Here are some numbered points:
np.array([-16, -93, 37, 49, 4, 49, 14, -3, 19, -9]) 0
np.array([7, -15, -14, -17, 18, 21, 7, 16, -32, -2]) 1
np.array([-23, -12, -37, 50, 10, -62, 40, 30, -27, 5]) 2
np.array([-27, 40, 16, 43, 29, -10, 0, -2, -10, 25]) 3
np.array([20, 32, -25, 41, -13, -7, 4, 59, 21, -32]) 4
np.array([67, -12, -9, -37, 7, 8, -1, -27, -14, 13]) 5
np.array([5, -3, -6, 19, -12, 8, 45, 33, 2, -13]) 6
np.array([-6, -28, -9, 25, 15, 3, 12, -3, -37, 15]) 7
np.array([-62, -64, 81, 2, 11, 5, 16, -46, 42, 30]) 8
np.array([-5, 20, 5, 14, -21, 8, 38, 32, -49, -29]) 9
New points follow, each followed by the numbers of its three nearest points above by angle, nearest first.
np.array([36, -25, -40, -23, 3, -16, 25, -14, -6, 21]) -> 5 1 7
np.array([-2, -21, 26, 21, -2, -11, 9, 5, 18, -6]) -> 0 8 6
np.array([28, -80, 33, 5, -58, 10, -40, -18, 68, 11]) -> 0 8 5
np.array([30, 13, 0, 3, -4, 27, -6, 10, 3, 2]) -> 5 4 1
np.array([14, 5, -16, -66, 19, 10, -18, -13, -17, 0]) -> 5 1 7
np.array([-9, -22, 0, -26, 37, 52, -2, 46, -26, 1]) -> 1 7 0
np.array([-14, 33, -29, -17, 11, 15, 11, 22, 17, 7]) -> 4 6 1
np.array([4, 9, -41, 13, 26, -42, -10, -6, -42, 2]) -> 2 7 3
np.array([33, 22, -13, 23, 4, -52, 15, -25, -2, -27]) -> 2 4 5
np.array([16, 9, -8, 27, -20, -28, -24, -36, -9, 25]) -> 3 5 2
np.array([-4, 7, -12, -24, -31, -7, 7, -8, -34, 13]) -> 9 5 1
np.array([-38, 32, -29, 63, 9, -3, -10, 24, 41, -10]) -> 4 3 2
np.array([-36, -4, -2, 2, -23, 16, -38, -11, 15, -17]) -> 8 0 4
np.array([18, -33, 11, 0, 9, -27, 8, -2, -18, 18]) -> 7 5 2
np.array([-16, 32, -21, 13, 1, -13, -22, 40, -22, -6]) -> 4 2 9
np.array([-76, -13, 11, 14, 31, -20, 5, 14, 12, 4]) -> 8 3 2
np.array([-8, 6, 27, -37, -11, 9, -30, -29, -27, -11]) -> 5 8 1
np.array([-6, 9, -6, 2, -4, -6, -4, 8, -16, -8]) -> 9 2 4
np.array([0, 2, 14, -20, -3, 8, 12, -19, -24, 1]) -> 5 1 9
np.array([-3, -53, 22, 26, -34, -48, 62, 22, -17, 52]) -> 2 7 6
